Each row is a point on a hilly landscape, with its height.
Z_427 height 1.30: [ 0.12  2.36  5.36 -2.90 -1.21  0.51  2.62  2.89  3.42 -2.78]
Z_49 height 1.24: [-0.18 -3.61 -0.91 -0.19  1.31 -0.81 -4.95 -2.48  2.24  3.02]
Z_849 height 0.94: [-0.50 -3.52 -1.99 -0.86 -0.70 -1.03 -5.60 -2.18 -0.89  2.59]
Z_887 height 1.35: [-2.26  2.70  1.05  2.48  6.00  2.01 -1.10 -0.78  3.06  4.02]
Z_806 height 0.98: [ 0.92 -0.20 -0.56 -0.64 -5.20 -1.05  2.51  0.38 -1.97 -2.14]
Z_719 height 1.25: [-0.85  0.44 -5.93  4.00  3.46 -1.13 -0.99 -0.87 -3.42  3.14]
Z_82 height 0.84: [ 1.22 -3.00 -2.07  0.26 -3.54  1.35 -2.69 -1.79 -3.20 -1.82]
Z_590 height 1.34: [-1.01 -3.77 -3.19 -1.49 -1.77 -0.72 -5.66 -2.05 -2.77  2.93]
Z_278 height 0.91: [ 1.35 -1.39 -1.92 -1.00 -5.84 -0.43  0.01 -1.47 -0.84 -2.27]
Z_685 height 1.04: [ 0.82  0.49  1.96  0.58  0.14  0.18  3.27  0.56 -0.67 -1.47]
Z_471 height 1.22: [ 1.43 -0.73 -3.36  0.75 -0.65 -2.63  5.67  0.95 -3.06 -2.37]
Z_871 height 1.12: [-1.46  2.04  1.92  2.56  4.34  0.77 -1.21 -0.14  1.35  3.02]
Z_446 height 1.02: [ 0.06  1.32  3.49 -1.57 -3.03 -0.36  2.39  1.38  1.67 -2.99]
Z_89 height 1.24: [-1.28 -0.09 -3.76  5.01  4.09 -0.08  0.14 -0.58 -1.47  4.74]
Z_156 height 1.09: [-0.09  2.13  3.24  0.66  2.33  0.99  1.44  0.39  1.06 -0.32]
Z_96 height 1.08: [-0.15  3.46  4.66 -1.53  1.63  0.07  1.51  1.53  3.01  0.06]
Z_467 height 1.38: [-0.65 -4.20 -0.66 -1.24  0.45 -1.30 -6.52 -1.75  3.20  1.73]
Z_248 height 0.76: [ 1.29 -1.20  0.94  0.62 -2.71 -0.23  1.97  0.10 -1.06 -1.53]
Z_817 height 1.31: [-0.77 -3.51 -3.07 -1.30 -1.36 -1.06 -5.42 -2.12 -3.01  2.93]
Z_925 height 1.13: [-0.59 -3.59 -0.14 -0.71  0.17 -1.28 -6.04 -0.98  2.44  1.50]
Z_7 height 1.34: [ 0.90 -3.51 -2.61  0.03 -3.67  1.85 -3.18 -1.97 -3.79 -1.90]
Z_827 height 1.22: [-1.35  1.18  4.90 -2.77  3.36  0.22 -2.17  2.03  3.07  2.29]
Z_977 height 1.26: [ 1.33 -0.67 -2.47 -1.00 -6.82 -0.98  0.84 -1.41 -2.12 -2.18]
Z_442 height 1.14: [-0.14  6.62  2.56  0.62  2.23  2.20  4.05  1.36  4.12  0.16]
Z_310 height 1.24: [ 0.19  2.33  5.29 -2.98 -0.85  0.49  2.70  2.65  3.41 -2.41]
Z_798 height 1.20: [-1.23  2.20 -2.31  4.00  4.76  2.01  3.77  1.15 -2.33  0.30]
Z_91 height 1.36: [-0.07 -2.18 -4.45  0.03  0.65 -2.10 -4.04 -1.71 -4.11  2.22]
Z_653 height 0.89: [ 1.07 -2.96 -2.10  0.57 -3.07  1.14 -2.77 -1.66 -3.75 -1.57]
Z_938 height 1.14: [-1.14 -2.74  2.30 -1.28  1.30 -0.61 -4.51  0.93  3.16  1.81]
Z_692 height 1.40: [ 0.42  6.37  2.26  0.28  2.14  2.15  5.25  1.91  3.91 -1.42]
Z_10 height 1.19: [ 0.04  3.26  1.26 -1.09  1.56  0.12  6.17  2.31 -0.63 -2.22]
Z_6 height 1.32: [-0.90 -3.83 -3.14 -1.69 -1.49 -0.72 -5.66 -2.15 -2.50  3.04]
Z_966 height 1.27: [-0.54 -4.02 -1.50 -1.26  0.12 -1.31 -6.48 -2.46  2.09  1.89]
Z_821 height 1.14: [ 0.11  1.35  0.34 -0.73  0.50 -0.80  6.03  1.86 -2.09 -2.23]
Z_293 height 0.60: [-0.70 -2.89  2.35 -0.61  2.53 -0.63 -4.00  0.11  3.09  2.88]
Z_397 height 1.13: [-0.36  1.47  2.64 -1.61 -2.19 -0.40  4.30  2.02 -1.22 -2.33]
Z_687 height 0.86: [ 0.67  5.02  3.90 -0.72  0.98  1.40  4.17  1.45  3.52 -1.35]
Z_863 height 1.14: [-0.16  0.79  1.17 -1.35 -1.88 -0.84  4.76  2.07 -2.09 -2.37]
Z_334 height 1.29: [-2.22  3.79  1.73  2.39  6.09  2.04 -1.16 -0.27  2.55  3.71]
Z_750 height 1.17: [ 1.72 -1.10 -3.93  1.07 -0.89 -2.42  4.42  0.43 -3.28 -2.56]
Z_279 height 1.21: [ 0.48 -0.43 -5.17  4.86  3.16  0.54  1.40 -0.09 -3.85 -0.02]
Z_304 height 1.30: [-1.74  5.02  2.92  1.40  5.75  2.61 -1.28  0.90  3.29  3.86]
Z_979 height 1.10: [ 1.23  3.82  5.20 -1.98  0.06  0.60  3.58  1.89  2.98 -2.31]
Z_58 height 1.15: [ 1.37 -0.33 -1.73 -0.67 -6.29 -1.16  1.46 -0.69 -2.29 -2.28]
Z_892 height 0.46: [ 1.38 -1.35 -0.94 -0.06 -4.82 -0.33  0.59 -0.79 -1.57 -1.98]
Z_802 height 1.03: [ 0.40  3.50  4.72 -1.48  0.86  0.61  2.64  1.46  2.98 -1.21]
Z_291 height 1.28: [-0.30 -3.44 -3.21 -1.51 -0.65 -0.73 -5.17 -2.56 -2.30  3.33]
Z_804 height 1.31: [-0.56 -4.31  0.39 -0.40  1.47 -0.99 -5.05 -1.31  3.52  2.66]
Z_262 height 1.10: [ 0.28 -3.53 -0.57 -0.95 -1.10 -0.33 -5.30 -1.30  2.31 -0.27]
Z_384 height 1.34: [ 0.56  2.97  5.58 -2.55 -0.93  0.39  2.80  2.76  3.13 -2.80]
Z_242 height 1.03: [ 1.38 -2.71 -2.66  0.90 -2.65  0.74 -2.50 -1.62 -4.26 -1.99]
Z_677 height 0.88: [ 1.09 -0.75  0.69 -1.32 -4.13 -0.63  0.59  0.05  2.37 -2.81]
Z_208 height 1.23: [-1.51  4.12 -0.88  2.54  5.29  2.05  4.07  1.61 -0.75 -0.20]
Z_491 height 1.25: [-0.97  4.35 -1.29  0.38  2.71  1.11  7.59  2.53 -1.24 -1.52]
Z_64 height 1.19: [-1.10 -0.39 -0.75  3.68  3.60  0.97 -1.79 -1.65  2.64  4.84]
Z_554 height 0.97: [ 1.79 -2.16 -1.59  1.83 -0.82 -0.09  1.20 -0.21 -3.69 -1.77]
Z_718 height 1.09: [ 1.18 -0.99 -3.98 -0.04 -4.76 -1.96  1.34 -0.66 -3.39 -3.27]
Follow the land downhill from each row below. Which row is at the bottom of its valley?
Z_6 => Z_849
Z_821 => Z_892
Z_442 => Z_687
Z_804 => Z_293
Z_966 => Z_849
Z_685 => Z_892
Z_291 => Z_849
Z_491 => Z_892
Z_692 => Z_687
